In the data rows, 50 means zero.
Each row in the table below has a label, given by one hidden rule.
[65 77 31 39 61 92 54 59 52 34 18 89 72 52 37 36 99  0 41 25 44 22 49 43 33 67 39 47 39 34 66 53 23
 45 55 32 56  2 66 43  9 49 47 17 99 39 79 49] g
[46 54 50 45 47 49 52 50 47 51 56 45 52 63 53 54 44 52 44 41 50 50 48 50 50 42 49 50 54 52 52 57 57
 50 62 50 51 36 50 53 68 47 50 46 43 48 44 43] n
[45 65 25 44 50 90 49 52 59 48 50 61 31 80 37 58 31 45 59 27 50 54 50 46 54 29 51 41 53 35 49 55 41
 48 73 51 53 41 48 53 14 58 75 39 65 47 93 43] y
[41 73 12 54 55 54 46 49 47 55 59 45 35 47 52 51 31 51 57 58 55 57 52 45 51 35 56 49 55 51 56 53 57
 51 54 56 45 61 47 60 39 66 54 55 27 50 71 61] y
[56 62 38 44 55 72 51 49 56 40 49 68 44 45 42 50 81 37 49 20 47 42 50 40 42 60 42 43 39 31 48 56 48
 49 53 44 57 22 53 51 35 52 54 42 76 40 72 50] g
[55 55 57 44 51 50 55 50 54 46 46 74 63 34 47 48 67 25 42 18 45 49 51 58 46 56 47 56 48 43 62 40 47
 47 68 44 55 16 50 44 15 58 44 38 57 42 49 50] g
[49 64 46 53 49 21 53 47 45 47 49 44 54 24 56 52 62 38 47 64 56 44 55 43 44 52 52 27 50 54 61 61 57
 48 32 32 42 37 51 60 42 48 54 51 42 51 59 56] g
[51  2 88 41 42 65 53 61 65 60 60 65 40 91 46 46 50 65 50 11 49 58 34 76 60 42 48 78 52 48 20  7 52
 62 97 58 56 55 42 29 60 42 43 48 37 47 36 36] y
[42 10 50 54 48 76 42 53 54 63 69 36 23 76 46 68 26 82 66 42 52 67 46 61 69 22 57 56 62 43  7 34 64
 57 82 69 44 78 31 45 72 59 57 45 42 55 65 49] g
[45 26 68 55 44 61 48 50 44 54 57 53 49 63 49 48 25 69 56 30 52 67 48 62 64 56 52 64 50 50 32 41 59
 52 57 50 47 45 45 47 62 50 52 52 47 58 53 39] g
[34 60 21 45 52 74 40 49 50 49 66 54 17 69 43 68 35 73 74 64 55 77 51 44 56 21 58 28 57 48 24 56 51
 43 62 64 46 65 30 56 22 75 71 32 28 64 99 60] y
[48 59 33 52 51 43 49 46 52 46 53 34 46 42 52 53 67 49 50 73 52 42 52 44 58 49 52 53 48 49 35 58 55
 42 34 49 49 40 51 56 40 57 60 56 62 52 42 56] p
[43 74 21 53 50 60 41 51 52 50 68 43 35 67 49 57 21 49 66 75 52 78 56 40 58 38 57 39 54 46 25 60 43
 41 54 51 49 53 43 56 38 67 59 51 38 52 67 66] g
[54 41 57 55 56 41 52 50 52 47 45 52 60 39 46 50 51 41 51 43 51 41 56 46 46 49 51 43 50 55 63 60 49
 46 67 50 47 38 53 60 56 51 43 49 59 48 51 55] p
[51 34 51 57 50 46 50 48 49 58 59 29 50 44 54 56 29 39 55 57 52 51 53 56 53 46 56 60 54 54 36 36 58
 53 59 57 46 59 47 53 91 37 50 64 34 51 47 55] y
[44 55 17 51 54 51 43 45 42 50 52 46 49 54 52 58 20 40 63 85 54 55 56 45 57 43 53 45 52 54 33 51 61
 47 45 60 43 73 41 58 49 61 60 65 28 57 71 62] y
[54 81 24 53 56 43 52 51 44 36 45 56 76 27 52 36 74 33 47 55 49 37 55 40 35 54 43 30 50 47 63 75 45
 47 36 36 50 22 51 58 38 54 43 39 73 46 79 55] y
[61 53 55 53 54 50 55 53 55 51 38 52 54 38 55 48 62 31 40 55 55 47 51 39 42 56 49 48 48 44 71 64 46
 46 53 42 48 34 49 52 36 50 50 57 60 51 48 53] p
[66 82 24 52 59 31 52 47 42 35 43 59 71 24 50 43 86  1 51 52 52 39 57 32 42 60 50 36 43 54 81 79 39
 42 22 28 52 29 61 62 23 54 52 60 63 47 62 65] g
[59 60 59 44 53 74 55 48 55 43 42 60 68 40 51 42 99 24 50 46 49 25 53 39 39 66 46 51 43 40 59 69 36
 46 28 41 51 14 59 51 27 52 42 40 78 37 63 47] g
[48 50 52 49 56 46 50 50 50 52 53 37 51 53 46 56 47 52 57 53 47 69 49 46 53 37 57 49 52 43 36 47 52
 50 61 48 48 56 47 48 46 55 49 53 56 52 65 50] n
[57 46 70 50 48 37 55 52 47 52 41 54 61 47 47 40 68 52 40 22 45 40 54 51 51 60 43 65 49 48 68 47 47
 55 66 38 55 39 57 38 66 43 46 52 81 49 24 50] y
[45 23 59 42 43 67 49 55 57 59 75 50 41 98 46 53 36 78 57 19 49 63 44 69 65 36 54 59 48 47 19 34 55
 59 58 68 49 83 34 43 73 52 47 49 22 55 45 38] g
[38 80 25 57 50 34 42 46 52 55 73 25 40 43 53 61 30 78 63 88 57 75 53 43 61 24 59 32 61 64 23 47 69
 47 20 66 42 72 37 61 69 58 71 60 12 65 64 73] g
[59 69 23 50 55 56 52 48 50 41 38 56 62 49 46 46 90 22 53 26 45 46 52 49 34 55 42 47 42 41 66 59 46
 41 50 34 56 17 60 36 43 51 48 46 68 48 36 48] y
[52 64 31 52 56 13 55 47 46 43 42 63 66 21 58 45 68 39 45 48 49 35 58 34 45 59 44 60 43 54 55 62 43
 40 30 37 47 42 59 49 42 43 43 57 58 46 67 44] y
[44 60 33 49 50 64 45 51 48 55 52 37 33 62 48 52 38 51 56 66 55 76 51 47 56 33 52 35 50 61 22 54 52
 50 58 54 44 66 44 46 65 57 59 44 31 49 66 58] g
[52 55 53 55 51  1 54 47 47 51 40 43 65 32 60 50 53 56 42 77 54 55 54 37 46 62 52 52 56 54 69 55 58
 50 17 53 45 53 60 57 58 49 46 56 33 48 11 66] y
[44 27 64 47 48 85 45 54 52 59 51 49 40 65 46 48 10 69 51 12 52 53 45 74 63 41 49 63 51 47 28 23 52
 60 72 55 56 54 39 38 60 49 49 46 41 47 29 37] p
[56 25 58 55 42  9 57 43 43 60 51 40 60 36 66 45 49 62 41 75 50 46 50 77 56 57 55 63 52 61 73 55 63
 57 30 49 50 82 56 54 85 31 32 77 35 53 19 50] n
[50 32 86 51 47 58 52 54 52 44 48 58 43 57 51 43 45 73 43 20 47 47 44 72 59 63 51 61 46 44 53 32 46
 60 74 52 54 31 52 37 76 48 48 48 50 47 32 40] g
[55 65 51 46 50 53 49 53 51 51 53 60 54 66 48 57 54 60 57 27 50 43 50 63 50 54 52 53 50 53 45 50 43
 51 35 57 50 44 56 42 36 55 52 54 59 49 53 54] y
[43 46 52 50 49 49 47 51 45 57 53 51 48 47 47 55 49 66 45 31 53 55 45 61 58 54 52 57 51 52 31 44 55
 50 74 66 48 63 52 49 42 45 45 63 40 53 25 47] g
[43 37 52 54 46 43 43 53 48 54 58 41 32 59 54 69  2 88 60 63 57 63 50 51 57 28 59 59 58 62 29 54 67
 53 32 62 47 83 39 55 63 61 58 60 34 56 64 59] y
[62 55 65 54 55 24 59 51 51 40 35 70 78 53 53 35 89 32 31 32 45 20 52 48 43 76 45 50 43 52 90 45 43
 48 56 29 56 27 68 44 38 36 42 57 77 42 35 34] y
[44 50 47 46 47 74 47 62 60 49 44 46 39 73 42 46 55 38 55  0 49 62 52 53 50 51 48 58 45 38 51 46 43
 48 84 51 51 35 46 30 52 61 54 31 56 48 67 39] g
[73 60 68 46 53 70 66 54 59 28 18 88 91 45 49 28 99  6 33  8 40 12 44 56 23 83 34 58 36 30 99 56 32
 51 64 27 64  0 69 34 23 42 22 36 99 32 39 30] g
[36 38 42 53 42 85 42 51 52 61 74 44 17 71 48 66  0 92 56 55 55 69 49 46 67 27 61 43 60 55 24 39 61
 58 56 78 47 81 33 59 82 56 62 54  0 58 69 47] g
[44 66 37 55 57 22 48 43 40 54 39 27 50 24 63 53 80 40 48 64 54 47 57 30 43 58 51 35 53 58 55 56 56
 48  9 48 50 57 53 69 23 56 50 61 51 56 34 67] y
[47 49 60 43 55 79 54 57 56 44 57 60 49 63 44 44 49 42 52 27 44 46 51 47 39 51 49 57 43 41 49 56 46
 49 71 40 55 41 55 45 23 53 53 48 73 48 75 53] g
[48 59 52 56 53 35 49 49 48 51 58 32 46 32 52 48 46 57 52 74 51 67 49 52 47 54 49 44 50 60 72 48 56
 53 34 48 50 54 55 61 63 49 49 59 38 58 40 53] g
[53 33 73 54 45 32 56 45 42 51 42 37 62 39 53 46 61 45 46 65 48 45 50 63 45 62 47 69 48 46 75 44 49
 59 36 43 51 35 52 46 53 34 45 62 58 50 43 44] y
[48 40 25 47 54 62 46 56 54 49 57 56 39 53 46 56 51 59 65 48 45 57 49 46 50 32 49 41 51 47 42 62 45
 49 62 49 48 56 44 43 36 57 73 30 45 46 59 47] g
[51 24 94 51 37 53 54 56 47 57 61 43 33 54 47 52 19 91 45 39 49 56 42 72 56 46 56 76 49 57 42 27 57
 64 68 72 50 69 44 39 83 41 40 54 48 51 12 41] y
[49 46 46 53 52 20 54 46 45 54 49 48 45 28 54 46 49 42 54 73 49 41 54 56 54 58 45 46 53 56 67 52 55
 50 35 46 50 58 54 61 57 44 46 55 56 54 22 47] n
[57 74 34 44 54 80 53 53 58 44 37 75 52 52 41 43 73 31 45 31 48 40 49 51 43 62 44 45 41 31 65 62 39
 47 61 34 55  8 57 51 21 58 46 32 99 38 51 39] g
[43 48 46 50 48 76 43 51 53 49 66 43 35 51 45 61 25 65 60 69 54 57 49 57 53 32 52 44 55 53 24 47 47
 46 56 64 49 71 36 48 51 57 57 49 38 53 62 53] g
[43 67 21 47 52 47 43 53 52 57 64 44 30 45 42 61 30 62 59 47 52 76 54 51 58 19 52 48 55 54 27 57 61
 52 49 61 44 55 41 60 32 70 67 50 11 55 83 56] g
[47 49 27 47 50 52 43 53 49 50 66 43 41 67 45 69 32 43 58 41 50 60 51 42 58 34 48 23 52 52 38 50 47
 49 54 51 48 45 43 57 40 59 68 40 30 51 85 56] n
[45 57 49 48 48 45 50 51 47 52 62 43 29 58 51 55 19 47 56 60 52 58 50 55 56 30 56 48 53 48 43 37 53
 50 60 62 49 63 44 49 62 53 54 36 44 54 46 42] y
[59 27 74 47 50 56 54 56 61 46 38 72 58 63 46 36 61 40 40 20 42 34 42 64 45 70 41 77 43 29 77 23 46
 57 60 43 59 42 59 32 41 38 41 34 70 37 38 30] g
[51 44 58 59 50  9 52 40 40 50 42 46 53 23 62 41 62 57 35 64 52 49 52 56 43 57 57 61 52 66 68 61 58
 48 19 44 52 56 55 58 74 32 33 63 39 55 14 45] y
[49 38 83 50 45 71 49 54 51 50 64 55 55 64 48 53 34 47 49 51 50 42 44 73 54 45 45 54 53 46 50 36 50
 55 65 58 51 44 52 34 47 46 50 49 58 46 39 46] n
[37 41 27 55 50 47 46 43 47 56 64 40 53 58 52 58 12 61 56 87 57 76 52 45 58 45 63 45 57 62 20 56 67
 52 34 60 44 69 39 60 80 48 61 54 17 64 38 61] y
[45 33 42 52 46 35 51 50 50 54 56 48 48 60 52 56 38 76 44 60 51 69 50 58 63 46 52 61 49 51 42 43 59
 48 52 58 48 86 40 54 48 45 45 43 38 51 55 51] g
[57 74 32 43 58 68 50 50 52 40 37 67 58 44 48 48 66 28 52 28 46 36 50 48 34 72 46 44 41 32 66 74 38
 37 44 38 50  6 54 51  9 54 55 44 82 45 81 56] g
[53 20 78 51 46 45 55 45 47 54 54 58 68 50 47 47 57 75 38 57 49 49 44 56 55 64 47 67 48 50 51 26 56
 55 37 51 52 45 55 41 86 42 40 63 45 46 34 43] y
Which label does each new row get?
[56 49 45 47 46 76 53 54 54 48 43 65 45 46 49 49 65 51 49 61 51 46 46 59 52 54 45 60 50 48 61 49 48
 53 58 45 56 20 54 41 62 47 42 51 66 45 44 40] p
[49 27 75 52 48 32 52 41 43 57 52 36 41 37 59 43 46 60 49 77 50 37 49 58 50 53 49 58 55 64 47 42 62
 54 46 47 48 43 53 54 65 34 46 74 21 57 34 58] n
[39 35 33 52 45 64 45 50 48 59 61 49 29 75 43 51 32 62 57 68 55 70 47 64 66 34 54 43 56 53 16 38 55
 55 67 64 45 83 46 49 65 52 53 45 41 53 57 54] y
[49 41 37 48 51 71 48 50 57 51 47 55 48 46 47 44 64 43 58 24 43 49 48 45 48 40 48 55 48 44 57 53 45
 56 52 48 51 60 55 34 34 51 51 45 80 46 56 43] g
[56 48 32 49 53 49 51 48 49 41 47 52 53 30 50 50 54 42 53 52 46 53 52 50 52 53 51 50 56 55 57 60 50
 47 39 53 48 52 49 58 46 46 60 48 57 51 52 53] n
[54 35 84 57 43 14 52 44 44 58 50 40 57 29 64 45 35 45 41 75 49 38 52 50 51 65 56 70 55 68 47 53 57
 58 19 49 51 79 58 53 80 34 37 68 24 52  6 56] n
[45 41 67 57 39 21 49 41 39 65 56  9 47 38 61 52 28 99 48 87 57 66 51 58 62 40 59 54 57 67 40 40 69
 57 45 71 47 99 43 58 97 37 46 70  0 56 44 56] y
[47 34 64 55 45 26 52 44 46 57 55 31 47 44 56 55  8 60 44 59 56 49 43 55 60 39 54 55 54 63 35 43 54
 50 28 52 46 61 48 47 89 51 53 56 24 54 33 50] y
[47 45 71 58 48 18 53 45 44 57 54 26 60 48 51 50 60 47 49 61 49 43 48 63 53 48 55 59 54 59 61 52 53
 56 43 53 51 57 56 55 75 50 46 48 17 58 32 47] n
[53 70 13 50 58 94 49 57 57 39 45 63 40 84 40 48 67 32 55 13 43 48 50 39 47 33 43 26 44 40 56 56 39
 39 44 38 51 20 48 47  2 61 60 42 88 42 96 50] g
[63 33 67 44 45 61 52 55 54 43 38 61 48 57 48 42 78 48 37 36 42 38 44 53 50 66 43 79 38 44 67 37 50
 56 85 48 57 34 56 30 28 42 39 38 64 46 50 35] g
[53 25 66 45 44 69 54 62 57 48 49 67 49 65 52 38 42 52 48 19 42 34 39 68 58 64 45 64 47 38 52 32 51
 56 91 59 57 43 58 34 66 39 32 40 70 44 31 42] g
[54 24 95 52 45 35 55 52 49 60 55 37 58 44 54 51 19 81 39 51 54 63 42 69 66 52 50 72 55 60 68 43 52
 61 48 55 52 92 55 49 80 35 41 64 19 51  0 43] y
[48 78 43 54 55 19 49 39 42 46 35 39 55 39 57 54 47 41 58 78 55 60 61 42 48 44 49 37 57 57 38 68 56
 42  8 52 44 54 49 58 44 50 50 67 45 58 70 66] y
[62 78 18 36 58 77 44 60 58 36 44 76 54 77 36 45 85  3 55 25 44 32 52 30 39 57 47 45 41 37 76 56 31
 46 68 36 54  3 51 50  4 60 53 28 99 41 88 53] g
[57 37 93 53 46 18 57 43 47 52 36 45 77 34 52 33 66 43 36 33 45 34 49 64 44 65 48 68 46 49 87 46 54
 54 25 45 56 45 64 47 81 31 25 60 30 48  3 42] y
[38 49 52 51 47 26 47 51 48 52 56 36 45 48 52 49 42 75 52 51 54 52 46 53 58 49 52 57 55 48 40 57 46
 54 51 67 46 70 44 48 78 47 51 64 19 53 43 51] y
[55 43 72 42 51 98 47 57 64 42 56 69 55 75 42 47 61 40 36 27 38 43 44 61 51 61 38 68 39 30 35 41 41
 53 80 45 58 18 57 33 42 54 43 24 84 39 68 33] g
[53 41 51 46 50 50 49 48 57 54 48 48 50 41 45 51 40 56 50 40 46 55 46 50 52 46 53 54 48 49 38 43 43
 54 70 59 45 52 51 46 67 47 41 51 61 51 58 43] g
[57 58 70 39 58 65 56 59 60 36 38 76 59 66 40 36 93 11 40 21 40 16 47 51 35 64 37 48 37 26 80 60 21
 48 80 32 64 26 58 37  0 58 46 27 99 41 54 38] g
[53 29 61 45 47 64 52 53 54 50 41 76 52 58 51 43 62 63 44 42 48 49 45 69 46 65 47 58 47 50 46 31 45
 55 64 37 56 49 58 44 74 48 35 48 60 47 33 36] g
[59 48 69 47 46 47 57 49 50 52 33 48 59 36 49 46 79 43 34 31 43 34 47 59 46 68 45 45 45 48 91 39 45
 51 60 47 58 39 57 38 53 44 36 51 91 44 33 41] y
[61 36 54 39 52 86 53 62 64 41 33 79 53 82 42 38 68 34 44  0 34 42 40 60 43 80 35 53 36 24 67 45 27
 55 99 34 60 14 63 29 19 55 46 27 97 38 65 34] g
[49 39 75 52 40 36 48 54 48 61 49 39 40 40 51 59 37 70 52 71 49 58 47 59 61 52 52 66 54 58 23 50 62
 57 44 70 49 84 42 57 95 39 45 59 30 57 18 42] n
The hidden rule looks at only part of the columns. Which column or columns, counting from 0, in order?
8 20 28
